Here is a table of points, one per row:
[-19  47  12 -18 -32  40  14   6 -35 -40  15  18 -16  -1 -36 -32  10  36
  31 -41  27  65 -19  18  -6 -46 -49  53  -9 -45  -6  73 -47  19 -34 -35
 -10 -85  17   7  -3  -8 -13 -10]
[ 32  27  10   1  -5 -12 -37  10 -15  -9 -41  -3  62 -22  11 -37 -41 -59
  16  20 -12 -28  -9  -3 -33  -7 -10  11  73 -61  -6 -74  29 -24 -30  70
 -44 -35 -38  12  46  35 -28 -33]
[  5 -12   1  27  19   7 -38  12  46 -46  30  -9 -17  20  10 -32 -23   5
 -12  86 -65 -40  42 -58  -8  12 -40 -11  56  53  29  52 -59   5 -61   4
  -7 -25  11 -17  27  43  26 -20]
[-43 -35   7   4  -7 -47   9  -7 -16 -22 -21 -54  23  11  15  67 -34 -67
  -4  23  -2  28  21 -19   8 -20 -16 -31   5 -40  18  34 -41   8   4 -12
  12  21 -32 -78 -17 -41  -5 -24]
[  2 -56  12 -17   4 -79 -39 -16 -53  13   5  21   8 -14 -39  10 -45  23
  35  -3  -1  30   4  -6 -14  48  51  -7  20 -74  32 -27 -29  42 -24  -3
  65  27  56  25  -3  -7  23   7]
[ 16 -31 -27   8  -7 -11   8  16  33 -84 -11  49 -23  75 -58  11  25 -12
 -33 -31  13   1  51  -3  25  -1 -53  28 -15 -19  62 -76   0 -17 -10 -19
 -41  34 -29 -37  -5  12  10  21]
[-13 -19  10   3 -17  54 -34  19 -34 -13  18   2 -33  72  37 -27 -15  -6
   8   1  15  42 -70 -59  -6 -10  34 -15 -19  16 -40 -24  39 -51 -35  -3
  63  15   8  -5 -35  81 -16  22]
[  8   7 -10  16   6  -2  34  -9  17 -23  24  49 -11   0 -57 -45 -36 -17
  -5  19  45 -45 -22 -48 -27 -39  -7  -5  -7   4  -3  52  19   4  68 -21
  18  18   9  -6  28  11 -66 -49]
[ -1  50  84  35 -18  -1   4  -2 -55 -29  25  43 -43 -29 -41  -2  16  19
  58   5 -32  19 -40 -14 -33   3 -66  -9  58  20 -45 -23 -23 -37   1  23
  24  30   7  -8  33   1 -12  -1]
[ -6 -26  19  -6 -48  44 -13  -9  10  -7 -58 -28  15 -37  30 -19 -21  31
 -40 -34 -53  21 -33  23 -50   9 -19  -6 -57  42  38  14   3  38  43  11
 -26  12 -19  52 -13  19 -45  -5]
[ 26 -50  19   5 -19 -61 -37  24  63 -13 -17  -3 -26 -12  -3  -3 -30 -28
 -53  33 -21  15  36  -5  -5 -25 -19  60 -39  11 -30 -22  23  22  -3   6
  38 -11  26  47  -1  43  -3  73]
[  7 -43 -13 -40  43  14 -22 -24 -67 -36 -42  42 -39 -38   7  25  20   7
 -31  -7 -43   3  31  38 -59 -16  16 -81  15 -11 -24  46 -17 -43  18  -3
 -30 -14  22  14  22  -2  25  26]
[-22  36 -61 -48 -11 -26 -15  13  -1  -3 -11  -5 -15  36  21  34  26   0
  50  -1 -41 -42 -36  78 -23  15 -28  -7   4  70   9  14 -26  36   1  60
  19 -24  -2 -46 -48  -9 -47   3]
[-52   0  -5 -62 -54  28  15  46  -3  39  -4 -32 -14 -15 -43  25  13  11
 -67  42  21 -11 -23  17 -17  45  -9  26 -53 -25 -14   1  14 -24 -38  15
  -2 -25 -17 -41  96 -13  32  27]
[-43   6  28 -36  14  35  -6 -17  22 -22 -44 -15  31  20   2 -12  10 -50
 -13   2  -4  33  24  -8  26   7  83  44   1   9   8 -19 -36  22  10  69
  54 -22  13  22  11  -3  41 -10]
[ -1 -45 -30 -15 -49  69 -24 -17  61 -45   8   5  13  20  33   7 -77  44
  33 -37 -45 -45  -8  12  21  58 -20  -7 -44 -18 -49   0 -34 -36 -21 -10
  30 -10 -29  28  31 -61  18 -41]
[ 12 -33   3  14  80  42  46 -26   8   0  -2 -30   7 -73  10  18  47  10
   2   2  -8   9  30 -29  33 -20 -18  29  -6  12 -34  15  -6 -11 -49  46
  54 -15 -18  -8   6 -23 -32  37]
[-13  11  52 -10 -67 -23 -18 -15   8   4 -11 -49 -52 -34 -32  -4  17  -3
  32 -13  10  15  75 -59  23  39  37  45  22  13   8  17 -15 -11  26   9
 -16  36 -23 -13   3   4 -26 -24]
[ 12 -31 -47  16 -21   2   4  75  21 -57 -41  18 -28  -4  33 -31  13  34
  50 -16  13  -4 -17 -27  21  20  43 -22  53   3  25  73  64 -11  49  42
 -16  38 -20   2 -10  14  83  60]
[-35  11  47 -24 -24 -10  15  21 -10  37 -23  61  29  25  -3   3  24   0
  26 -57   8 -42  44  25  -3  11 -15  26  36 -39  14   5  55  51 -24  -7
  23 -17  32 -15 -23 -10 -19  13]
[-56  38   0  22  75   6  18 -24 -29  -8   2  -6 -33   2  35  -4 -26   5
 -12   6  -1  41   5  -9 -21  18 -20 -13 -59  16 -36 -60  76  58 -26  -5
   9 -19   9 -33  22 -37  62 -33]
[ 56  26 -34  20 -52 -21  48   0 -32 -81  30 -33  29  15  47  84  24 -34
  30  40  -1  33  18  38 -30 -11   8  41   4  -1   7  17  51   3 -18 -39
  30 -10 -27  21   3  47 -15 -29]
[-29  52 -81  15 -24   0 -15 -77  17  24  24  19   4 -68  10 -17   0  -6
 -26 -18 -20 -59 -15 -54 -19 -53  16  -4  30 -40  17  -7 -17 -15 -14 -15
 -13   9  -3  -9  13  48   5  30]
[ 16  -2  10 -33   5  13  18   1 -39  76  -9 -23   8  54   3  32 -50  10
   7   5 -31  -6   9   0 -35 -19   2  52  -3  48 -13  16   5 -55   4  23
   2  54  10  16  -5 -40   2  18]
[ 10  -5  62  43  27  -6  14   2  44  59  -4  64  -3  33  31  85  15  13
  39   1 -36  -1 -30  15  30  28  21  -3 -23 -29 -56  19 -26   0   6 -43
 -20 -19   2 -13  60  27 -19 -22]
[ 29 -54 -30  -1 -16  -1   5  46 -41  53  14  29 -57 -29  10 -22  49 -18
 -27  -7  10  55  29  26 -26   3  34 -18  -7  58  20 -74 -66  42  17 -23
  -7  26 -43 -22 -10  33  26 -38]
[-30  31 -28  26 -55  -1   9  56 -16   0  13 -50  32  46 -16  20  25  31
 -27  27  47  25 -12 -15  53 -48 -56 -20  60 -30 -18  24 -38  14  12  32
 -53  -9  16  99 -13 -17  26  44]
[ 55 -25 -36  61  34  11 -18  17  -2  19 -70 -69  81 -30 -57  12 -11  44
  22 -33  35  46 -65 -11 -48 -42 -27  31  30 -41  -8  -5 -28   9  -3 -28
  10 -11  12 -53  15  26  12  18]
[ 47  26  10 -69  33  19  21 -65  15   6 -72 -17 -30  32 -31  -9  46 -21
   1 -41  -2  -2 -34  -6  28  14 -25 -59 -17 -11  21  17   5 -36   5  61
  32 -10   9 -16  13  30  20 -69]
[ 27  61   7  28  21  -9 -52   2   3   8 -25  31  21  56  20   9  40  19
  48  20  65   3  46  21 -59   0 -35  31   7 -38 -51   0  22 -16   3 -36
   8  14 -22  10 -42 -34   3 -36]
[ 26 -25 -23  29  -2 -47 -29 -23 -34 -23  21 -40 -28  34  33 -47 -18  13
  14 -43  60 -59 -22  36   3 -38 -29 -20 -14   5  28  23 -49 -20 -26  28
  21  -9 -32  -3   4 -13  21  36]
[-50  -8 -40   8  26 -60 -61 -35  43  -2  43 -39 -46  26  19 -10   5  18
   2   2 -40  60  -6  22  15 -27  48  45  -6  21  14 -10  45 -26  -2 -58
 -11 -43  39  28 -17 -14 -25 -38]
[-21 -21  46  21  -1  -5  49  48   6 -22  16  -5  -5 -20  14  32  26  49
 -17 -40  13 -28  26  17  28 -13 -26 -53  49  34  38 -16  60 -19  14 -22
  53 -27  44  -7   3 -17 -14 -50]
[-15  12  22  -1  28  18 -24   4 -34 -53  20 -25 -27 -10 -61  -5  21 -63
  69  34  20 -43   5  46 -38  11  61  13 -57  10   0  27  41   2  37 -32
 -62 -40  -2  -2   6   3  29  -1]
[  5  -9 -42 -91  38  11   0 -28  36  46  42  20  33  -2 -43  44 -18   9
  28 -11  23  21  15  -5  28  -1  18   4  60  73 -30  34  26   7 -11 -25
  26  12 -46  19  39  10  15  15]
[ 39  69 -16 -66  25 -25  38 113  27  -8  44 -11  11   1  26 -38 -70  34
 -45   4  31  24  28  16   0  10  22 -28 -36 -32 -26  26 -34   2  37   9
 -26  30  45 -30  11  27 -16 -39]
[-19 -38  12  13  -5  12  -2 -37 -14  13 -15 -15  68  44 -36 -10   4  40
 -48  62   1 -51 -17  18   9  35  41 -21  -2  18   1 -15 -19  -8  58 -26
  56  14 -46  -3  44 -53 -25   2]
[ 15   3   4  -5  -7  24 -28 -22  -4  52  -3   8  61   6  10  20  14  24
 -12 -12  10  34  28 -80 -44   5 -10 -30  -1  30  81  -2  29  11 -35 -15
 -42  -9  25  20  43 -11  37 -31]
[  7   6  31 -14  14  -1 -20  30   1  17  33  43  55  12  13 -26  76  -9
 -13  31 -27  28 -14  30 -77 -15   3  24   6   2  38  22  20 -14  20 -10
  42  -5  27 -33  -9 -53  -3   4]
[ -7 -59 -36  53 -16  34  20   7  19  61  47 -15   2  13 -22  -4  -2 -42
  23 -14 -10  72  36  32   0  11 -48 -34   7 -44 -20  17  21 -33  54  71
 -42 -14  -1 -14 -14   7 -14 -38]
[  9  -5  32 -27  57  -8  41 -11 -23 -26  55 -28  49   5  46 -16  60  15
   4 -60 -15 -26   1  -3   3  64  21  40  28  -7  11 -36 -22 -24  16  -2
 -29 -40  72   4  -5   6 -32   6]
[ 23 -15  41 -12   9   8 -58 -13  14  -6 -36 -21  18  23   3  23  10  15
 -45 -27   3  -9  39 -27  22 -34  -2   0   6   1 -33  -7 -28 -20  84 -21
 -30 -25 -48 -20 -47   7  55 -10]
[-31  -1  14  25  50   6 -27  44  22  20  17 -33 -17 -33 -38 -29   5  -6
 -12  26 -44 -42  -3  73  31 -30  -5  14  29 -36   9  14  -2 -27 -50   2
 -21  73 -22  41 -69  10  68 -50]
[  9 -14  32   0 -45 -15  15 -39  40   3  10  19 -11 -25  47 -39  12 -17
 -25 -33   5  21 -63  81  26  26 -13  24   3  -6  19  37   7  37   5 -11
  -1  52  -4 -22   6  52  23 -29]
[ 26 -15  30 -20  45 -18  35  10  12 -14  46   4 -37  35 -25   6  26 -11
 -14 -23 -30 -14 -28 -61 -21 -44  -4  23 -43 -20  -6  -3   5  68  18  23
  -9  43  13   3 -37 -34 -45   8]
[-27 -63 -13 -21  33 -11  96 -23 -28  33 -49  13 -37  32  -2  21 -36   3
 -12  -8   2 -20   1 -15 -48  26 -12  42  29  -5 -16   8 -17   7  -7 -37
 -35  -7   3  37  -8  40  13  23]
[-78  29   8  21  13 -30  38 -27  61 -19 -32  12  22  26 -21  -1 -52   4
 -17   3 -51  22   0  32 -12 -56  48 -24  -1  -1  14 -22   4 -34 -10  10
 -10  22 -60  41  20  -3 -10   5]
[ 25  12 -28  17 -13  -7  64 -22 -32  11 -16 -10   2   8  10 -64 -27  -4
  20  -9  26  13  76  21  49 -19  -1  29 -31  18  17 -39 -39 -68  33 -16
  -2  44   1  12  10 -20  29   7]
[  3  -2  -8 -38  -2  47   6 -11  15  32  -4  -8 -37 -43  39  35  35  42
  31  88  35  -1  17  14  -2 -28  11 -31 -31 -82  34 -66 -15  -8  19  10
   6 -25  21  12   1  42 -19  66]
[ 14 -45 -15 -46   8  47  17  31 -16  -3   9  40 -46 -22  -3  10 -11  39
  -2  40  34   9 -27  -3  39 -10  44  22  12 -32  66   4  -7  -4 -42  59
 -26 -19 -58   4  -1 -91 -31 -58]
[-42  25   1  53   4 -19  51  24 -68  26  14  14  49  32  41 -24  30  13
 -11 -48 -55 -15  11 -36  16  21  21  26 -24  -2 -31  34   2  20   7  17
  12   7 -49 -68  29 -10  -8   7]
[  8   8  56  19  43  39 -59 -15 -48  -2  72  24  35 -10  17  63 -28 -48
  38  -4  39 -20 -41  33  40 -28 -12   5 -32  22  56  -4  16  22  11  32
 -42  36  24  20  38  12   9  22]
[  1  42 -39  44 -24  24  -7 -11   0   3  33  56   1 -32  -2  12   2  22
 -43   1 -12 -80 -16 -41 -15  -9  10  44  -5   3 -55 -13 -14  61  34  31
  31 -26  -5   6 -41  21  30 -63]
[ 35   7  -1 -19  -1  22   9  25  33  -8 -17 -43 -14   1 -26 -22  63   9
  -5 -22   9 -20   9  -2  54 -10   6  14  38   2 -30 -18  16  -8 -37 -39
  -6  89  26 -15  23 -23 -21   2]
[ 25 -19 -31 -33 -23  -9  27  -4 -12  18  -3  -6   5 -24 -17 -49  -5 -96
  20  51 -47 -27 -68 -28  32  31 -54  -2  18 -16 -17 -37   0   2  63 -39
 -11 -25   9  34 -21 -32  37  -4]
[-46  21 -18  66  13  13 -26  41  21   8 -21  11 -24   3 -33   8 -56   7
  43  36  13 -19 -28   4  10  42 -16  66 -15  51  47 -27  -6 -41  44   5
 -44 -17  34 -41 -35  29 -19  -7]
These points spread out most along one direction. Take the direction at right angles to it along which they spread out most. Go by this last direction. How far along it is each point below, from 0 to 99? 50 is the average, and the first point above lies past it. One standard deviation of the points above along it is 16.
[ -1  -7 -19  32  13 -75 -12  -6   3  -1  -8  12  -3 -42   7  22  12   0
 -53 -50  78 -22 -18   3  -8  79  -3  -8 -15  45 -51  32  17 -40 -15  43
  -2 -38 -27  25 -22   9 -62 -22] 49
[-43  -9 -13 -28  50   9 -30 -23  27  13  15 -14  16 -20  -2 -69  15  18
  69  -4   6  39  30   1 -18  59 -72 -75 -24 -22  22  -8  11  67  22  -8
  32  11 -33  38   7  58 -31  46] 49
[-38  -1 -13 -35  14  -8 -12  27 -70 -31   6  31  52 -97 -55  14  -1 -50
 -10   2 -40  -8   4  -8  20   6 -32  -5 -49  19  16 -12 -13 -41  -2 -20
  37  29  -6  24  17  32  10 -15] 44
[ -5  61  14 -13  10 -21  -9 -52 -44 -12  28  -8 -17  18   2  30 -31  75
 -72  64  23  39 -45  21  36  64  -4  10  22 -32  19 -12  27  -8  17   0
 -11 -23  -7 -22 -24  15  -5  10] 51
[  9  -4 -49  20 -22  24 -73 -24 -48  -6 -50 -57 -34   0  31  -5   0  10
  -2   4 -24 -41  26   5   5  14 -17 -12 -11 -30 -13  27  37  54 -31  -4
 -29  48  32  31  27   3 -53  12] 55
[ 76  -3  26  -1 -52 -13  -3 -18  -8  44  41 -26   1 -16 -32 -29 -52  28
 -14 -36 -66 -28  43   6  31 -42  13 -26  16  13 -24 -11  53  23 -21  -3
  12 -84 -27 -54 -13   8   2  59] 45
[ 41  50 -21  39  -9 -26  31  -5  16  19 -58   2 -21  -9 -22  37 -23  18
  13  22 -64  -1  17 -18  59   6  40 -26 -56  28  34   2  10  27 -21 -24
  33 -24  32  40 -41   5  19  13] 41
[ -9  19   0 -40 -13 -64 -36  29   4  14 -12  66  -5 -27  72 -23  13  14
   2   9  -9  23 -30 -45  86 -37 -22  14 -49   5  -3  29   4 -18 -11 -25
 -28 -20 -26 -23 -14 -29 -36  26] 53
[ 15  35  36  -3  44  66  14   6  33 -44  -7  -9 -21 -36  31  14 -42 -32
  -7   3   9  38   6  26 -32  48  40   7  51  24  16 -23  -5   7  -3 -52
 -19  12 -55   5 -57 -70   1  66] 44
[-31 -24 -24   6 -36  48 -24 -14 -31 -56 -20  61  45  21   7 -29  -7 -25
 -13  22  25  34   0  17  59 -31  41 -39  13  43 -77 -21  13  21 -31 -30
 -45   7  85 -43 -56  11 -52  -7] 59
[ 52  10 -28  37 -39  -8   4 -52  50  -9  27  43 -19 -17 -19 -11  29 -16
 -23 -27  13  34  20  25 -26  27  -5 -26  -9  -7  -4  40 -10 -30  -1  87
 -17  41  45  -4  13 -65  33  53] 51
[ 43 -24  49  18 -11 -47  49 -34  23  30 -31   5  10 -29  15 -63   9  25
  12  62  55 -28  11  -4  10 -48  -2 -13  22  58 -31  24   5  62 -73   8
  -1 -23  12  19  30 -17  16   3] 47
[ 22  25 -20  14 -20 -46  -7  43  11   4   8 -43  10  41 -39  20  31 -14
  15 -44   0  13 -40 -19 -35  -9  41 -56  -3   5 -18 -76 -41   8  -7 -16
 -30 -20 -27  45  42 -19  -3  -4] 53
[  -6   -8   34    5  -46   50   37  -11   15   26   19  -16   55   21
  -30   -1    7  -32   -5   16   21  -33  -29  -41  -24   38   33  -69
  -43  -18    2   28  -23  -54  -92  -15  -11    2  -15  -10 -102   21
    7   10] 46
[-65  -6  19 -14 -43 -49  19 -14  56 -15  22 -43 -11 -33  62  34 -13   6
  31 -24  30 -26 -19 -29 -46 -51  -8  -9  -4   8 -20 -50   4   1  28 -22
  -3   3  54 -43 -17 -18  21 -11] 55
[  12   26   -9   21   16   41  -11   42   15   42  -25   -2  -64   25
   12    2  -17 -105  -62  -47   38  -14   20  -11   23   -3    2  -19
   35  -14   40   20  -34   -3   24  -45   71  -11    9    4   34  -23
  -15    8] 45
